[124 125 124 130 131]  goraf
[ 68 181 140 147 123]  vikug
[131 135 128 136 134]  pegat
[131 129 135 131 136]  kag
[140 123  68 148 181]  muzop
[ 19 159  78  52 104]  gime
[136 129 105 138 154]  nama
perm: [123 147 140 181  68]
vikug
gone gime: [ 52 159  19 104]
[78]
perm: [131 136 134 135 128]
pegat
perm: [181 148  68 123 140]
muzop

[ 59  86 123 146 107  81 249 142 171  94 119 188 128 207 125 138 129 214
 177 109] = Mibuv
[119 207 128 177  86 107  81  59 122 171 142 109 214  94 125 129 188 138
 249 146] = goraf
[ 66 177  86  53  73  81 173 222  61 154 209 172 215  55  52 105 168  43
 112  85] = pegat
gone Mibuv: [ 86 123 109 207  94 142 171 188 128 138 249 214 125  59 177 107 119 146
  81]
[129]
perm: [214  86 129 188 109 207 138  81  59 249 107 119 122  94 142 128 125 146
 171 177]
goraf
gone pegat: [112 154 105  81  55 173 168  61  52 177  53  66  73 172  86  43 222 209
 215]
[85]
gone goraf: [146 128 125 188 177 249  94 109 207  86 138 214 129 122 107 119 171  81
 142]
[59]

[134 107 105 133 108 134 106 107 107 103 106 133 133 110 133 108 107 107
 123 137 107 135 135 134 130 107  99 134 104 105] : goraf
[ 81  81 166  81  81  81 153  81 161  81 164  82 155  81 164 168  81  73
  81 138 162  78 167 169 187 173 163 160 165  84] : pegat
[215 214  51 212 214 214  59 214  55 214  52 214  57 214  53  50 207 157
 214  70  54 199  51  91  94  90  90  89  90 157] : dar
[215 214  51 212 214 214  59 214  55 214  52 214  57 214  53  50 207 157
 214  70  54 199  51  52  42  48  54  57  52 215] : Mibuv
[155 154  98 154 154 155  95 155  96 155  97 155  96 155  97  98 153 109
 155  95  96 148  97  98  99  97  97  97  97 156] : zova
[202 202  55 201 202 202  55 202  55 202  55 202  55 202  55  55 198 107
 202  58  54 189  54  55  56  54  55  56  55 204] : kag
[134 133 108 133 133 134 103 134 105 135 107 135 104 134 107 108 130 106
 134  99 105 123 107 107 110 107 107 106 107 137] : gime
[215 214  51 212 214 214  59 214  55 214  52 214  57 214  53  50 207 157
 211  63  53 196  53  53  50  52  54  56  53 214] : Riba
perm: [130 137 108 107 104 107 107 107 134 123 108 133 106 105  99 133 134 134
 103 107 110 134 134 135 105 133 135 106 107 107]
gime
rev: [ 97 155  96 155  97]
zova

[247 231 117 147] = gime
[203 203 199 109] = Mibuv
[ 56  84 155  70] = Riba
[173 107 187 171] = pegat
[ 68 159 166  85] = goraf
[118 147 183 105] = vikug
[ 85 166 160  68] = nama
rev: [147 117]
gime
gone nama: [ 68  85 166]
[160]
perm: [159  68 166  85]
goraf
rev: [ 68 160]
nama
rev: [183 147]
vikug

[148 128 133 108 140 129 133 141 170]  kag
[144 116 130 118 133 128 130 152 118]  muzop
[141 133 133 170 127 140 128 108 148]  vikug
[148 128 133 108 140 133 133 141 170]  dar
[129 126 133 126 131 127 135 111 158]  gime
[ 87 125 143 119 108 138 130  92 108]  Riba
[ 87 146 116 139 101 115 104 141  27]  goraf
[110 133 136 107 118 129 124 135  86]  vap
perm: [170 141 133 133 140 108 133 128 148]
dar
gone muzop: [152 130 118 144 130 133 116 118]
[128]
gone vikug: [108 170 127 148 133 141 140 133]
[128]
rev: [135 127 131]
gime

